500 stands for zero in the data rows.
Here are some points:
[430 464 320 879 388 453 511 546 296 503 671 400 411 426 468 396]
[353 461 368 403 315 397 715 895 425 508 291 439 634 565 474 484]
[376 494 338 757 375 537 427 612 440 480 675 417 481 507 358 430]
[311 458 415 898 335 441 521 622 399 490 541 344 270 519 465 472]
[373 486 556 447 354 550 460 499 482 619 567 519 553 328 471 472]
[499 440 262 417 512 547 506 675 415 564 547 454 534 491 531 432]
[454 428 295 452 502 522 529 707 382 549 560 457 468 495 538 527]
[496 463 320 427 411 479 579 729 397 549 447 400 484 617 560 528]
[412 499 475 553 402 572 491 647 478 502 479 425 446 551 520 525]
[456 427 298 340 384 364 653 942 417 471 328 351 701 527 464 458]
[463 512 447 413 495 526 612 856 410 522 431 434 434 624 485 503]
[505 508 449 372 542 454 637 749 471 439 382 360 601 547 398 508]
[532 317 335 490 465 531 566 764 479 623 653 520 483 583 488 466]
[433 580 351 378 437 541 549 583 515 546 600 392 490 627 534 367]
[433 503 425 297 438 579 433 695 426 582 586 408 333 489 548 516]
[370 435 522 524 447 628 462 416 473 593 680 466 594 264 472 484]
[480 545 373 489 428 553 580 654 455 612 503 438 468 558 541 458]
[353 478 361 785 367 517 443 645 408 599 550 359 421 494 538 466]
[300 450 255 999 269 470 423 529 312 438 532 394 326 418 352 403]
[471 486 362 352 446 562 463 605 453 492 463 454 482 572 460 514]
[428 523 441 549 418 533 604 695 334 541 511 455 366 587 527 556]
[489 475 434 585 343 570 558 671 427 489 571 403 501 569 487 456]
[366 552 348 296 367 422 672 985 396 442 287 396 640 485 439 438]
[428 431 255 841 383 480 483 559 375 448 597 377 357 385 472 434]
[450 451 279 451 532 540 508 730 458 537 475 469 513 511 521 485]
[421 532 473 429 421 552 371 580 525 658 577 480 592 385 549 505]
[374 427 324 660 461 499 517 742 356 505 443 439 556 570 448 458]
[395 386 248 350 403 419 631 916 344 475 344 406 641 547 412 528]
[396 403 473 492 382 584 491 492 462 670 674 501 560 277 428 627]
[400 559 417 686 478 572 574 689 403 550 594 374 386 539 521 541]
[414 408 349 406 336 547 457 550 498 602 643 515 518 324 554 536]
[469 496 471 397 375 514 489 660 394 585 509 554 392 552 558 445]
[464 489 344 548 444 561 541 678 426 503 673 430 370 505 511 516]
[480 527 286 492 457 642 549 712 450 585 555 433 517 554 497 467]
[445 481 441 458 425 607 466 722 369 555 407 395 448 561 439 452]
[485 387 342 425 477 586 496 710 431 524 600 490 508 525 512 543]
[478 482 376 396 434 548 601 776 423 559 404 464 520 555 397 553]
[420 461 352 332 299 452 620 915 428 528 326 446 690 455 525 557]
[433 421 278 369 427 436 609 951 464 503 366 415 550 517 526 555]
[486 547 419 474 356 535 509 682 407 526 523 478 454 566 484 517]
[530 460 356 405 430 486 678 933 375 512 362 444 539 576 500 496]
[381 671 565 317 324 641 370 445 441 627 658 507 499 238 439 390]
[356 502 400 431 564 593 564 568 446 482 487 491 487 590 563 456]
[427 480 477 317 387 644 387 592 535 650 599 560 527 321 595 495]
[483 455 437 451 426 623 476 540 507 626 536 519 526 253 585 524]
[319 444 445 565 370 590 449 478 502 641 664 418 587 258 556 567]
[526 487 370 504 396 467 432 530 483 699 711 440 574 337 566 478]
[361 456 589 528 384 556 394 535 461 595 661 534 479 234 514 495]
[436 521 348 452 496 504 535 688 432 566 562 431 510 528 530 472]
Then 12 other points, each followed by its number:
[462 494 326 499 457 504 533 766 400 543 479 500 553 570 554 473] 0
[348 533 264 846 337 428 555 562 346 467 577 360 382 410 449 456] 1
[422 468 597 429 420 548 487 551 528 583 522 505 671 401 434 452] 2
[508 576 436 398 425 564 519 637 433 513 425 416 453 615 553 525] 3
[449 525 410 366 456 552 484 651 394 546 568 454 488 651 494 488] 4
[542 421 389 464 478 604 500 736 453 514 567 482 507 565 609 512] 5
[466 499 374 797 336 482 476 558 452 559 561 456 443 535 414 458] 6
[470 376 298 444 470 604 553 641 483 453 569 509 501 476 527 589] 7
[480 441 305 404 494 559 548 654 388 504 601 534 475 578 577 535] 8
[373 427 425 718 378 465 448 683 441 537 599 440 474 524 505 421] 9
[374 430 276 926 321 351 472 608 360 501 543 424 383 461 364 440] 10
[495 442 326 381 470 583 563 769 383 584 535 453 497 536 520 565] 11
Which two of these numbered points are nearest to each point below, ignoring the 2 directions in which the first points spread most? Their numbers follow each, nearest first.
[463 546 483 576 489 509 440 684 311 571 561 499 370 617 430 481] > 4 3
[464 565 418 465 503 595 475 710 404 505 627 490 398 643 470 547] > 4 8
[434 504 398 624 489 435 462 611 317 522 613 384 460 598 428 420] > 4 0
[368 550 514 372 358 530 551 626 512 618 451 483 688 378 468 461] > 2 6
[331 496 498 342 298 523 595 807 476 599 400 453 780 405 405 476] > 2 10
[437 385 304 491 419 639 544 636 417 497 512 547 462 487 549 569] > 7 8
[488 365 248 481 434 591 547 702 433 489 547 383 469 482 570 624] > 7 11
[535 488 391 446 400 642 582 740 416 508 534 487 449 585 592 542] > 5 11
[441 545 459 548 460 462 434 623 297 538 641 461 418 601 578 450] > 4 0
[488 500 491 490 433 607 465 718 445 580 599 462 401 559 535 525] > 5 11
[423 580 415 459 481 628 512 636 372 536 675 407 535 564 532 512] > 4 11
[465 493 380 340 514 458 491 760 395 514 436 405 498 599 493 507] > 4 0
[446 474 437 502 423 473 542 732 479 572 484 414 483 598 439 565] > 6 9
[411 596 312 393 428 523 531 739 419 580 548 533 481 502 597 430] > 0 11
[492 413 319 444 532 538 661 635 466 553 437 481 494 571 657 501] > 8 5
[408 470 471 691 319 441 447 644 370 613 602 303 388 468 555 486] > 9 0
[427 407 407 446 480 651 554 765 449 483 470 410 483 552 500 455] > 5 11
[349 483 297 430 422 420 567 987 419 605 413 392 645 578 486 475] > 9 0
[407 505 305 354 459 502 674 800 368 472 383 375 667 514 440 444] > 1 0
[410 429 586 411 412 578 435 558 485 556 556 528 571 365 466 472] > 2 9
[467 427 513 378 428 549 543 673 507 523 507 518 636 456 459 427] > 2 9
[519 480 496 342 391 516 596 716 413 480 388 388 487 576 516 538] > 3 4
[400 534 590 490 304 514 395 456 435 584 748 435 603 367 553 437] > 9 2
[447 484 582 358 278 602 492 482 506 602 596 548 491 352 489 521] > 6 2
[468 488 324 421 441 627 495 696 377 585 569 378 453 419 569 474] > 11 0
[503 502 453 365 418 592 551 711 507 540 588 520 462 580 563 475] > 5 4
[502 393 264 473 542 560 631 682 479 509 546 556 463 515 539 539] > 7 8
[463 499 416 348 469 530 537 659 445 519 542 390 498 567 524 490] > 4 3
[406 543 475 412 585 612 553 613 401 617 540 479 467 581 526 431] > 4 3
[432 522 392 681 429 474 618 629 420 573 590 354 475 573 437 483] > 6 0
[421 543 479 385 443 576 575 688 373 502 545 427 470 633 550 468] > 4 3
[274 335 397 976 214 437 346 412 408 600 709 399 507 223 360 496] > 10 2
[359 408 566 273 381 577 465 536 442 584 603 513 558 355 562 504] > 9 0
[418 409 290 380 446 551 618 858 351 514 404 413 519 525 506 566] > 11 7
[350 392 454 456 399 577 529 572 559 585 612 588 600 313 548 637] > 7 9
[490 372 391 661 386 532 501 720 399 531 579 431 541 570 567 461] > 5 9
[495 520 362 439 461 464 449 639 373 568 595 419 472 575 543 480] > 4 0
[503 390 284 461 463 599 580 799 389 588 504 433 494 448 565 524] > 11 5
[480 399 310 632 484 519 503 733 498 519 582 473 466 532 504 522] > 5 0
[463 478 344 362 511 538 578 650 479 579 558 409 466 585 602 517] > 8 11
[374 546 553 275 418 489 476 656 497 589 398 514 749 323 582 427] > 2 9
[424 539 307 438 399 448 646 855 407 452 398 376 617 531 529 462] > 1 0
[521 357 339 396 503 567 597 669 448 494 585 449 488 468 607 537] > 7 8
[435 580 400 609 384 542 319 505 497 652 604 477 544 375 421 470] > 6 10
[549 379 342 374 501 598 550 751 458 582 509 442 532 517 453 546] > 11 7
[521 546 400 341 421 577 531 657 486 587 457 428 491 564 612 491] > 3 0
[505 475 286 760 387 515 575 643 460 589 562 332 471 478 473 451] > 6 0
[520 514 451 376 545 481 476 689 445 541 571 457 387 638 559 517] > 4 3
[382 450 279 424 438 470 594 796 342 531 329 471 633 622 517 448] > 0 9
[472 461 401 381 438 637 585 673 399 606 505 429 494 517 541 505] > 11 0
[426 467 284 486 420 541 527 799 407 554 447 410 481 561 470 625] > 11 0
[365 357 442 800 307 392 385 440 413 549 684 395 521 255 407 402] > 10 2
[501 467 278 452 439 589 620 715 440 536 576 488 461 586 611 457] > 8 5
[498 458 304 715 437 537 474 564 428 556 695 335 465 537 574 424] > 5 0
[221 279 382 946 196 367 320 398 304 614 591 335 345 143 356 372] > 10 1
[432 575 332 602 367 459 501 614 429 542 613 386 415 431 479 442] > 1 0
[460 541 415 409 515 597 525 658 507 526 452 428 488 592 542 563] > 3 4
[353 528 467 442 452 573 567 661 438 577 488 501 457 642 487 480] > 4 3
[358 369 256 312 419 558 601 873 429 432 321 456 591 571 503 471] > 7 0
[503 455 373 580 522 520 494 576 369 522 582 423 476 510 619 503] > 5 0
[399 515 328 478 469 587 534 657 442 493 516 473 425 537 562 534] > 8 11
[488 432 281 440 430 577 617 654 473 631 592 428 495 464 545 519] > 11 7
[447 434 337 358 335 435 689 994 333 479 357 344 673 614 477 401] > 9 1
[345 445 507 665 327 431 485 664 420 517 540 451 713 328 470 538] > 2 10
[384 408 391 712 439 438 435 631 394 586 621 398 392 538 474 514] > 9 0
[403 532 353 659 441 585 535 683 385 528 619 409 480 561 566 431] > 0 5
[329 542 330 400 258 423 728 974 405 443 384 330 658 564 475 485] > 1 9
[480 523 360 330 429 588 511 816 458 475 543 470 520 575 534 556] > 5 11
[388 481 340 262 383 381 673 909 481 469 349 328 564 558 460 483] > 1 10
[473 561 471 393 410 611 553 734 459 455 436 436 444 572 514 459] > 3 4
[430 462 491 444 487 533 505 709 497 536 461 380 494 553 507 459] > 9 3
[380 538 516 425 460 603 536 640 461 563 420 526 448 577 541 479] > 3 4
[521 542 499 276 475 470 436 665 373 466 547 473 507 578 505 522] > 4 3
[478 448 306 454 524 645 556 659 553 571 562 458 474 489 603 562] > 7 5
[433 482 450 360 335 501 444 568 501 571 578 512 604 270 412 557] > 10 1
[421 576 500 417 433 555 480 653 452 558 445 476 463 489 532 460] > 3 0
[363 415 456 375 361 443 521 739 432 629 374 456 685 291 499 550] > 10 1
[479 441 432 401 430 533 523 707 522 498 456 474 483 569 535 584] > 5 3
[405 508 577 426 295 581 505 489 441 705 556 519 576 453 579 496] > 6 9
[503 482 314 465 428 599 594 655 365 603 598 472 420 530 523 465] > 11 8
[407 549 385 613 533 631 556 645 415 485 588 435 363 542 554 446] > 5 11
[410 477 575 392 471 636 466 603 417 543 606 490 369 529 525 471] > 4 3
[461 490 262 462 549 572 639 686 436 576 538 386 564 603 685 519] > 8 0
[316 502 430 361 382 439 684 793 349 486 330 396 532 570 481 526] > 1 2
[386 420 269 730 462 476 542 771 401 541 614 342 396 467 489 531] > 11 0
[454 495 590 354 398 549 484 527 482 602 557 539 564 424 429 471] > 2 6
[441 467 412 312 508 613 565 678 445 616 518 459 504 607 421 503] > 4 11
[466 478 270 334 513 609 649 698 449 555 617 441 463 428 624 398] > 8 11
[428 405 458 396 381 499 504 614 516 696 609 514 639 299 500 551] > 10 9
[383 450 553 681 325 536 411 439 478 615 660 488 516 309 464 506] > 2 10
[410 509 317 440 482 598 562 656 508 483 557 392 451 551 591 450] > 8 5
[178 367 209 999 280 409 421 520 309 475 527 337 365 415 328 395] > 10 1
[484 434 374 655 411 660 478 390 479 613 706 528 491 261 483 491] > 7 11
[395 550 207 787 405 547 526 649 405 508 610 414 396 507 521 390] > 0 1
[276 299 237 999 243 436 415 579 234 475 453 299 270 360 350 292] > 10 1
[345 449 299 329 435 435 716 914 346 447 273 394 546 610 467 468] > 1 10
[372 603 456 480 450 574 501 474 403 691 648 548 573 258 454 457] > 1 0
[530 412 472 535 472 578 421 582 375 479 605 397 491 582 411 571] > 4 11
[476 441 264 448 423 594 529 742 420 458 428 470 564 516 493 505] > 7 0
[447 547 289 411 509 578 553 594 508 534 626 420 514 503 675 437] > 8 0
[402 447 198 476 366 514 723 857 294 510 343 380 482 536 493 455] > 1 11
[373 320 243 950 308 519 392 626 320 460 555 316 391 403 370 421] > 10 9
[314 424 275 961 356 496 398 588 311 437 534 364 369 452 313 330] > 10 2
[443 511 316 360 415 576 528 708 356 571 502 469 478 547 538 578] > 11 8
[397 497 487 342 406 591 513 626 514 589 553 403 535 600 592 403] > 4 3
[469 481 377 471 488 503 543 724 424 539 519 435 450 559 460 551] > 11 4
[486 597 291 366 451 622 551 713 477 604 549 505 562 482 551 462] > 0 11
[376 354 302 872 293 431 441 696 329 503 616 342 447 506 446 438] > 9 10
[451 408 294 411 419 481 646 830 377 445 435 484 526 587 504 533] > 7 11
[530 583 491 442 474 535 516 695 353 570 475 475 444 577 598 427] > 3 4
[376 458 615 414 296 554 446 483 491 624 604 526 529 365 389 541] > 2 6
[508 520 360 304 366 607 584 701 430 568 541 462 473 494 568 515] > 11 8
[476 539 430 418 447 504 594 770 406 555 463 431 480 511 620 445] > 0 3
[390 477 353 340 409 428 672 977 372 451 351 370 591 474 431 404] > 1 10
[582 555 419 332 425 598 560 713 438 556 607 438 531 579 522 431] > 4 5
[435 515 250 360 309 452 682 999 420 416 415 362 670 604 452 515] > 1 9
[477 491 314 435 415 594 582 671 357 569 560 503 426 436 605 541] > 11 8
[447 555 394 806 417 553 553 724 455 478 606 399 421 546 408 503] > 6 0
[428 500 344 421 395 476 602 766 347 504 393 380 580 548 502 528] > 1 0
[433 405 303 341 414 527 677 894 531 556 402 420 693 523 503 598] > 7 9
